In the rows, zero is written as 128.
Families of rows that turns and mirrors carry onto each other, the same ones carrying the whole set onto itself: the rest of each named row's family, in list order
4 families of 8 rows
Vepe: [121 143 135 123 149 121 136 148  73 144 143 117 121 157 101 150 119 146
 112 138 164 120 142 104 174 123  99 155 125 144 106 127 132 103 105]
noku: [137 173 111 112 156 144 134 122 154 136 176 132 159 109 131 192 130 117
 119 142 142 155 112 146 137 112 127 126 143 110 130 122 114 144 132]
zise: [150 108 126 130 127 124 141 133 161 133 118 150 121 138 124 123 109 119
 140 154 129 110 127 165  93 133 188 156 143 135 134 169 144 160 150]
kapus: [133 103 138 103 135 125 114 134 147 145 140 143 116 144 118 106 112 134
 123 165 125 107 108 167 102 120 189 162 141 130 127 144 163 152 131]
ved: [117 132 127 149  80 163 117 151 103 122 117 129 127 172 104 111 117 123
 129 120 102 128 144  99 111 163 141 128 122 146 125 109 167 141 121]
segin: [112 133 129 145  79 151 133 163 105 125 131 127 148 147 116 124 132 122
 152 120 102 119 132  90 116 173 142 131 117 154 108 108 177 134 140]
Refi: [154 116 120 134 112 122 156 141 151 127 108 135 133 131 140 136 112 121
 161 153 129 111 117 163  82 142 174 151 140 133 139 169 142 148 151]
foges: [112 180 125 106 163 135 125 110 149 127 167 109 152 123 123 149 115 124
 121 126 128 125 114 153 146 109 114 146 164  87 110 153 114 127 156]
veb: [123 140 151 119 148 113 148 145 108 149 130 109 104 172 112 165 130 143
 125 146 145 140 138 131 170 135  78 131 116 141 125  98 128 104 104]
Laver: [106 106 141 163 118 151  99 123 143 142 121 139 144 169  97 124 137 131
 127 127  83 123 139 112 147 173 139 127 143 163 141 110 143 130 158]
miput: [129 131 142 137 145 123 163 162 119 148 115 129 138 170 131 180 121 138
 137 149 140 133 157 138 167 123  96 118 122 147 124 108  98  93 113]
dogi: [112 124 154 123 156 126 146 149 115 147 137 133 122 181 128 162 116 153
 138 148 146 144 132 124 172 125  91 130 125 161 120  89 116  92 127]
miza: [117 139 142 142 165 120 144 142  94 143 138 126 137 167 105 164 121 155
 129 144 147 127 146 121 171 122  97 133 128 159 128 109 123  85 109]
Sumu: [115 108 113 150  91 156 128 163  86 128 130 135 142 150 121 116 111 116
 148 126  99 124 127  95 126 183 142 119 125 149 128 111 150 136 134]
lup: [125 175 102  90 148 140 152 141 147 133 174 131 153 110 115 179 115 101
 119 124 134 141 133 146 113 105 128 123 136 100 131 129 141 150 115]
Zupu: [119 144 151 108 145 111 140 135 106 142 133 110  96 170 104 141 128 145
 112 138 150 127 139 127 181 135  80 148 123 140 111 111 130 111 109]
lan: [136 114 133 122 113 121 147 139 130 124 111 111 146 136 153 133 125 141
 168 163 119 114  93 176  81 143 159 149 136 128 140 143 150 116 145]
nezim: [110 121 139 159 100 159 113 139 119 116 113 134 138 181 100 111 121 133
 135 116  95 128 152 114 117 161 141 115 125 159 134 104 160 134 132]
Gofa: [146 118 125 136 107 118 155 131 139 121 115 127 151 123 146 116 126 121
 164 162 128 104 104 173  94 119 164 142 146 133 114 161 132 128 164]
daku: [117 136 137 100 130 129 141 150  96 147 145 126 102 166 121 140 113 146
 121 140 159 127 126 103 178 130  88 166 125 147  94 108 126 108 120]
kaga: [100 111 147 154 117 153 109 143 131 124 139 147 143 164  98 112 131 129
 135 124  95 120 150 109 132 161 159 117 125 169 114 104 169 139 153]
Ludaf: [108  99 124 153 114 155 112 146 110 129 137 152 140 160 102 102 108 122
 133 128  87 118 138 110 143 172 151 117 137 167 131 108 143 140 137]
vite: [146 176 121  92 159 146 141 117 153 136 163 132 141 109 138 179 128 111
 105 133 130 131 125 150 140 121 126 137 146  84 136 128 122 145 143]
dake: [139 174 125  99 160 143 145  99 155 117 150 122 147 113 139 165 132 121
 109 128 124 121 126 160 144 132 113 141 153  91 136 137 109 131 159]
Lonat: [121 128 115 142  75 152 113 160 107 154 124 121 133 144 116 142 135 111
 134 127 105 129 120  81 130 179 138 140 123 133 127 113 162 144 129]
Piz: [129 173 113 108 148 143 133  92 152 112 168 121 158 107 122 154 131 128
 111 127 139 130 114 150 151 125 111 153 156 117 113 146 100 134 158]
kod: [122 186 120 109 159 133 137 134 156 144 173 120 156 119 128 176 113 111
 132 139 122 137 114 151 137 100 119 130 152  84 124 131 122 126 130]
Samez: [148 107 129 124 124 121 133 146 150 142 136 151 130 130 128 116 116 110
 136 167 134 117 111 165 100  99 194 137 140 128 116 155 144 159 150]
foniz: [150 108 122 114 131 128 120 147 165 145 137 128 118 111 126 129 106 115
 150 162 124  99 115 159 100 130 199 145 137 138 116 145 140 147 144]
feluv: [126 130 135 106 135 130 139 149 104 145 130 127 105 165 109 134 114 135
  95 139 161 111 157 116 186 125 102 160 126 138  88 139 105 121 119]
vodam: [106 164 115 102 162 139 149  93 151  96 154 115 165 120 111 143 122 127
 117 110 128 119 138 164 130 124 106 132 156 120 119 152 120 130 158]
sedek: [143 109 128 123 125 126 132 135 154 126 118 106 136 113 138 132 114 127
 170 156 122 100 107 168  93 147 180 139 137 138 118 158 134 129 166]

The rest of the family of miza: Vepe, foges, Sumu, Ludaf, kod, foniz, sedek
The rest of the family of segin: noku, dogi, Gofa, daku, kaga, Piz, Samez

Families of rows that turns and mirrors carry onto each other, the same ones carrying the whole set onto itself: the rest of each named row's family, in list order
4 families of 8 rows
pem: [174 132 111  85 151  83 175 133 111 136 141 178 153 119  73 100 154 160
 107 100 149  84 157 128 121 146 118 163 100 131 182 179 123 130 162 133]
zotu: [192 136 101 115 134  93 166 168  85 123 146 151 176 123  96  75 156 161
 128 118 174 104 181 121 115 155 141 135  85 153 176 155 128 113 145 116]
tus: [184 136 110 134 125  73 151 161  88 124 139 120 176 106 102  75 137 176
 139 137 164 113 176 138 125 147 141 138  95 173 163 185 138 131 145  84]
vobu: [144  88 129 109 119 111 146 158  94 117 179 126 192 154 123 137 114 148
 119  78 115 121 111 117 131 161 179 117 104 185 107 142 166 128 104 103]
fipun: [179 141 119  82 147 106 152 135 136 154 138 160 149 109  80  79 137 173
  85  90 140  99 168 140 122 131 127 153 126 162 172 174 133 157 149 110]
Tetu: [138 122 126 134  91 123 179 165 107 131 167 139 178 126 141 147 136 145
 121  86 158 105 135 140 120 137 156 134 111 162 120 118 184 115 147 115]
Keta: [145 119 132  83 133  77 161 110 105 107 189 142 176 160  71 139  99 133
 111  78 149 114  96 157 121 177 117 141 146 151 171 198 144 153 141  89]
deti: [133 108 166 116 117  97 162 137 115 123 159 143 159 146 102 127 126 132
  84 104  99  74  75 150 145 171 157 107 132 159 137 146 155 148  92  98]
Bor: [167 110 144  89 113 101 173 117 110 107 186 166 157 145  81 143 113 126
 103 109 111  73  77 125 130 190 147 106 119 179 139 162 151 123 113 106]
vovu: [147 173 136 131  97 102 154 185 118 122 151 121 142 101  77  85 139 172
 113 120 162  99 142 104 117 138 137 136  85 160 116 135 176 118 119  88]
sib: [153  85 123 114 107  92 169 158  81 111 199 133 156 146 108 140 119 145
 128 109 119 100  86 111 120 169 173 121 108 169 134 147 166 106 101 136]
supa: [135 143 125  73 146  65 132 150 116 128 170 143 144 149  51  96 111 187
 129  94 135 105 117 132 136 146 105 171  98 141 158 205 138 135 102  97]
teg: [154 140 147 112 147  81 165 123 115 160 127 163 156 119  79  97 156 151
 120  93 160  93 148 169 146 143 109 158 102 129 193 179 133 158 131 118]
nugap: [142 108 136 107 128  64 155 103 109 111 161 123 179 167  65 110 134 136
 106  82  93  91  93 168 128 169 139 127 128 162 165 174 138 167 114  80]
bis: [165 159 120 122  95 115 173 181  99 127 168 143 158 124  93  84 158 158
 109 111 165 116 152  98 108 156 141 123  77 147 132 112 151 102 133 110]
Vonob: [135 116 156  90 139 101 153 136 116  91 181 147 165 138  74 140 103 122
  86  67 119 113  85 112 124 180 142 118 124 171 131 164 165 145  98 100]
Piro: [137 118 143 152  92  96 198 152  74 119 153  91 162 115 112 124 160 135
 108 101 147 128 131 134 111 142 143 128 107 135 143 122 178 129 123 112]
podo: [143 107 126 125  85 100 189 170  99 116 188 127 155 121 119 127 157 147
 112  95 140 128 115 120  93 155 164 127  95 142 122 125 159 104 145 132]
Lefer: [165 140 119  72 136 102 134 130 109 163 166 156 160 167  61 107  98 185
 121  98 145  96 124 153 138 151 118 160 135 151 173 201 135 145 126  95]
piru: [139  93 127 123 119  73 146 165  74 106 173 116 163 147 113 151 110 160
 143 110 128  82 114 115 136 158 173 136 101 172 120 166 172 119  90 102]
Vunar: [159 125 112  65 144  77 145 127 115 145 171 168 154 159  34  94 135 167
 124  89 139  84 112 124 118 159 117 169  95 135 167 185 124 146 130 112]
ziza: [172 140 122 145 146  86 150 152  92 156 125 131 192 128  92  66 165 174
 122 113 152 115 166 138 153 141 142 144  96 139 175 160 131 140 137 105]
bedet: [153 175 123 148 106 103 158 185  85 128 155 145 160 120  98 119 141 165
 111  91 185 108 152 108  96 144 147 149  95 165 147 134 188 118 128 120]
Tudi: [179 146 104 133 137  76 149 157  91 125 147 130 172 110  85  79 150 170
 106  90 165 121 184 117  88 139 150 155 104 174 171 161 150 152 152 110]
nuba: [142 143 145  98 142  71 148 122  94 145 145 144 152 163  38 105 135 164
 120  78 121  89 112 155 126 157 109 158 103 148 186 195 144 155  91  95]
Pimu: [125 108 129 138  90  80 185 151 112 107 164 103 153  99 117 143 151 152
 118  97 140 104 130 135 103 129 159 148 105 145 111 137 177 130 159 107]
Soper: [134 128 161  91 126  93 160 136 132  93 163 157 152 129  96 145 114 126
  97  99 122  55 105 132 150 174 133 113 111 174 118 157 157 134  97  79]
Dipud: [151 161 138 151 126 108 173 174  96 130 123 113 169 116  82  76 167 161
  93 104 145 116 149 106 124 133 137 125  89 137 149 131 172 117 112 103]
Sitiz: [166  97 129  74 118  87 162 111 118 117 181 158 176 162  51 113 130 135
 128  92 125  83  86 152 104 186 139 127 114 163 153 190 126 149 143  81]
kizir: [158 145 132  96 145  75 175 131 131 125 139 157 135  82  93 108 133 164
 103 111 144  95 161 148 149 131 101 158 114 144 177 189 138 136 151 120]
lus: [135  98 156 142  95  90 162 159  59 139 170 114 161 152 119 142 127 149
 119 118 132 104  99 134 138 165 169 122 112 149 132 139 167 133  84 111]
bimir: [133 109 131  90 123  63 154 117 127  90 177 126 184 151  83 117 125 145
 131  86 127 100 111 170 125 174 124 138 109 156 142 196 119 154 143  56]

The rest of the family of teg: deti, nugap, Piro, ziza, nuba, Dipud, lus
The rest of the family of Bor: pem, zotu, sib, bis, podo, Vunar, Sitiz
The rest of the family of bedet: vobu, fipun, Tetu, Keta, Vonob, Lefer, Tudi
The rest of the family of supa: tus, vovu, piru, Pimu, Soper, kizir, bimir

Families of rows that turns and mirrors carry onto each other, the same ones carrying the whole set onto itself: the rest of each named row's family, in list order
6 families of 6 rows
legel: [131 142 145 153 105 157 168 154 134]
ter: [133 135 145  68  94 134 142 156 149]
kiru: [152 140 148 142 101 122 170 116 152]
dema: [141 126 112 116 129 113 147  97 116]
pipep: [147 114 134  88  84 115 155 142 149]
fet: [107 151 162 139 107 158 140 162 142]
Dami: [ 95 152 153 100  97 154 136 165 142]
Zuge: [ 96 148 127 131 129 115 114 119 101]
Maro: [105 140 139  97 119 118  91 129 138]
fumo: [145 154 165  98 100 144 149 153 166]
pudi: [140 127  93 112 105  90 150 138 130]
Sutob: [126 134 106 117 104 107 141  99 106]
sapid: [161 137 115 111 107 100 164 124 116]
Fonu: [102 130 112 110 118  96 103 138 146]
zabon: [120 146 132 148 141 119 141 102 109]
lep: [ 98 141 143 127  90 162 129 159 149]
vub: [104 144 128  96 128 112 100 130 109]
Guko: [131 148 134 154 112 119 165 159 163]
buli: [108 145 115 133 112 156 127 174 143]
rur: [129 136 135 159 115 138 174 120 130]
faka: [156 124 128 104 113 120 139 158 172]
Gadim: [131 165 134 149 134 152 136 123 110]
sur: [117 166 133 142 140 104 128 122 110]
zez: [ 97 165 131 105 105 159 117 153 117]
bul: [120 162 110 139 150 118 123 151 119]
Gef: [160 120 130 103 108  94 154 118 136]
ner: [125 155 137 159  99 131 175 145 134]
sulo: [109 150 143  66 112 106 126 137 137]
dem: [100 148 149  76 114 119 110 142 134]
Dedos: [142 123 131 146 107 140 180 115 144]
gug: [153 122 116 125 121 115 164 105 117]
Rogi: [131 145 149  80  94 142 160 161 151]
pif: [112 147 136 155 142 140 142 109 121]
sepad: [153 120 133  80  94 138 133 145 155]
kebo: [ 82 166 145 103 108 145 131 159 133]
Faloz: [110 140 135  77  88 100 123 123 141]

The rest of the family of Gadim: kiru, fumo, Sutob, zez, Faloz
The rest of the family of gug: ter, Dami, zabon, rur, dem
The rest of the family of pipep: legel, fet, Zuge, vub, Gef

Families of rows that turns and mirrors carry onto each other, the same ones carrying the whole set onto itself: the rest of each named row's family, in list order
5 families of 8 rows
Zaka: [112  93 168 122 193 135 131 127 141 140 135 132  94 104 163 125 132 129
 132 112 127 178 119 142]
Pitu: [116  98 103 107 140 142 187 116 199 139 117 152  96 163 133 120 112 118
 101 124 135 112 113 100]
Vap: [128 125 109 103 189 128 132 120 153 111 174 127  87  94 107 107 108 149
  82 129 147 188 145 118]
dufut: [109 130  96  76 182 136 165 108 160 180 150 158  71 133 109  98  73 146
 107 137 155 137 124 127]
Kego: [129 141 113 115 129 182 145 140 156  96 161 140 119 110 122 101 128 107
  98 113 137 128 120  88]
gifad: [128 138 117 127 135 192 158 133 145  98 158 145 110 106 122 101 113 118
  97 110 135 119 110  85]
defi: [137 137 144 125 169 150 146 123 137 118  99 159  82  94 108 128 103  91
 165 115 145 155 104  89]
rapam: [129 145 101 128 144 179 145 146 158 101 163 148 117 105 134 109 120 114
 103 114 135 132 103  84]
nefad: [120  98  88 101 143 146 181 119 192 135 124 144 102 171 118 118 102 113
  89 108 132 114 118  99]
Zug: [125  88 112  95 146 163 183 118 183 130 118 154 101 174 128 123 109 118
 102 117 139 104 114 110]
sofe: [136 124 115 115 192 128 136 121 150 111 183 111  91 102 115 105 109 142
  81 124 153 165 149 114]
Sedu: [143 130 149 126 163 150 142 120 147 123 107 166  99  98 115 113 104  86
 169 104 144 138  97  95]
dof: [129 102 118 108 157 102 161  93 140  99  98 148  97 135 102 100 129  99
 139  86 138 114 157 121]
Ful: [134 112 104 107 181 129 130 118 156 115 175 111  87 101 106 117 112 158
  78 116 154 173 138 110]
nov: [ 93 123 137  69 158 137 137 116 110 162 122 130  95 126 145  75 124 122
 122  83 126 134 152 149]
zunir: [128  94 104 103 145 142 185 120 191 125 124 145 108 164 120 126 103 110
  97 118 142 104 107 102]
dure: [109 134  88  82 180 140 177 106 152 173 135 153  68 128 110  91  73 149
 108 131 149 141 124 132]
zufos: [110  88 145 113 195 134 125 131 138 157 136 125  97 107 160 129 131 124
 123 110 124 188 108 124]
sede: [133 100 123 112 162  97 160 100 142 123  87 146  96 149  98  98 131 105
 138  83 137 108 137 130]
Pomak: [126  87  95  92 151 146 185 114 192 137 115 151 109 169 131 123 112 119
  95 114 137 117 113  99]
zuguz: [105 130  88  77 172 140 181 101 155 169 148 148  73 130 109  87  90 149
  97 141 164 138 131 125]
litor: [132 109 120 113 150 102 160 109 142 105  95 146 104 150 101 103 125  96
 147  90 157 110 142 120]
daz: [ 88 118 142  68 154 130 149 102 127 169 120 132  95 120 139  88 118 126
 132  85 132 127 159 153]
koz: [136 133 145 129 174 151 136 132 143 123 110 152  81  94 105 124 101  97
 171 117 137 142  99  98]
Duv: [109 138  98  72 175 131 164 109 155 176 151 146  66 120 116  88  88 156
  99 144 140 144 129 127]
Zif: [119  99 161 112 190 131 136 123 155 155 140 124  95 108 165 134 116 127
 131 111 125 190 110 129]
Biz: [145 131 154 116 172 142 126 127 142 119 116 160  94  98 110 127 116  95
 177 109 135 147 107  97]
bopi: [130 131 108 120 137 189 138 145 154 101 162 150 112 114 124  96 121 113
  98 108 141 123 115  82]
vof: [136 116 109 105 185 140 135 123 158 103 176 123  84  95 122 115  99 137
  84 132 161 180 136 112]
dafik: [ 90 129 128  70 156 124 131 110 116 162 133 134 107 125 144  81 126 126
 125  77 140 135 157 147]
Mufef: [133 105 119 105 162 100 159 111 139  98  80 146 102 138 110 107 136 100
 135  91 157 119 147 130]
dudo: [118  93 159 112 190 136 126 125 151 151 139 121  92 106 164 136 134 132
 122 120 133 182 112 127]
ruzef: [115  89 147 115 194 128 124 112 150 156 138 129  91 102 157 127 131 128
 125 113 123 188 123 145]
Mek: [128 107 117 109 165  97 164 102 139 105  88 138 102 136  98 110 134 107
 142  86 143 118 149 122]
gunu: [129 122 100 110 188 136 138 118 153 107 172 123  84  96 118 119 111 154
  83 125 159 173 151 109]
bolem: [ 94 124 121  75 168 130 129 121 125 165 128 134  97 116 150  78 115 123
 132  81 119 128 157 146]
Sez: [138 127 145 122 170 153 144 118 141 126 110 160  86  96 104 120 109  89
 171 125 137 150  90 104]
fezup: [131 137 118 125 145 185 153 137 154  96 154 151 128 112 128 104 123  98
 101 107 135 125 110  78]
rogu: [108 136  91  79 184 132 172 110 162 173 146 152  71 136 103  91  84 167
 119 133 145 139 131 124]
nozon: [ 91 117 124  71 160 132 137 104 122 169 138 129  93 127 151  86 125 129
 130  95 125 132 162 146]

The rest of the family of ruzef: Vap, Sedu, zunir, litor, Duv, fezup, nozon
The rest of the family of Pomak: nov, dure, koz, bopi, dudo, Mek, gunu
The rest of the family of sede: Zaka, rapam, nefad, zuguz, daz, Biz, vof
The rest of the family of rogu: gifad, defi, Zug, Ful, zufos, Mufef, bolem

Families of rows that turns and mirrors carry onto each other, the same ones carrying the whole set onto itself: the rest of each named row's family, in list order
4 families of 8 rows
vun: [174 143 135 116 138 137 113 129 149 155 114]
Nuso: [118 100 151 136 149 119 126 111 140  92 108]
Lilaz: [104 106 167 132 120 129 123 109 127  99 118]
basa: [141 120 114 131 111 156 143 127  97 161 120]
nonik: [157 132  91 123 119 158 119 122 133 148 121]
gozu: [ 86 148 134 127 113 124 140 142 156 106 135]
sogoz: [171 135 115 144 131 151 137 126 118 157 113]
Gove: [ 95 107 134 139 142 141 151 117 156  96 125]
puv: [139  96  90 120 129 135 122 138 108 157 123]
tiv: [141  93  87 123 140 108 139 142 126 159 126]
tipul: [136 100  90 138 110 135 133 149 113 159 123]
gikup: [ 82 121 134 133 134 163 134 133 150 101 138]
Rizin: [168 130 120 124 134 134 133 113 105 159 114]
riz: [ 93  92 158 144 143 112 143 132 127 113 118]
Gafur: [ 78 123 139 125 111 122 144 132 165 117 144]
berap: [103 135 172 128 124  88 135 112 152 123 134]
Fanun: [145 116 108 139 148 103 116 164 136 167 142]
Mosi: [101 145 170 130 130 140 152 133 154 121 131]
goge: [100 145 135 121 116 105 162 116 167 126 128]
lagif: [141 121  95 119 152 120 114 155 143 165 143]
ganer: [ 97 121 167 123 110 110 161 119 133 124 104]
suru: [167 125 120 133 144 133  83 125 125 144 139]
vod: [156 143 129 106 120 132 102 141 130 167 129]
Kubof: [163 132 133 129 118 139  89 154 132 158 121]
kuz: [ 99 106 155 138 121 116 118 118 117  88 107]
tevu: [ 94 105 153 125 140 131 129 152 166 106 122]
Fivuf: [151 116 105 121 125  95  94 137 125 157 134]
tula: [ 93 125 168 132 111  98 123 117 118 121 135]
vos: [100 117 135 146 153 137 141 133 147  85 127]
Renu: [133 117 123 121 135 126  90 163 133 164 153]
pur: [138 130  87 129 119 119 138 131 120 167 150]
miga: [108 148 162 135 124  88 150 122 138 113 126]

The rest of the family of riz: nonik, Mosi, ganer, suru, tevu, Fivuf, pur
The rest of the family of berap: Lilaz, Gove, puv, Rizin, Gafur, lagif, vod
The rest of the family of miga: gozu, sogoz, tipul, Fanun, Kubof, kuz, vos
The rest of the family of goge: vun, Nuso, basa, tiv, gikup, tula, Renu

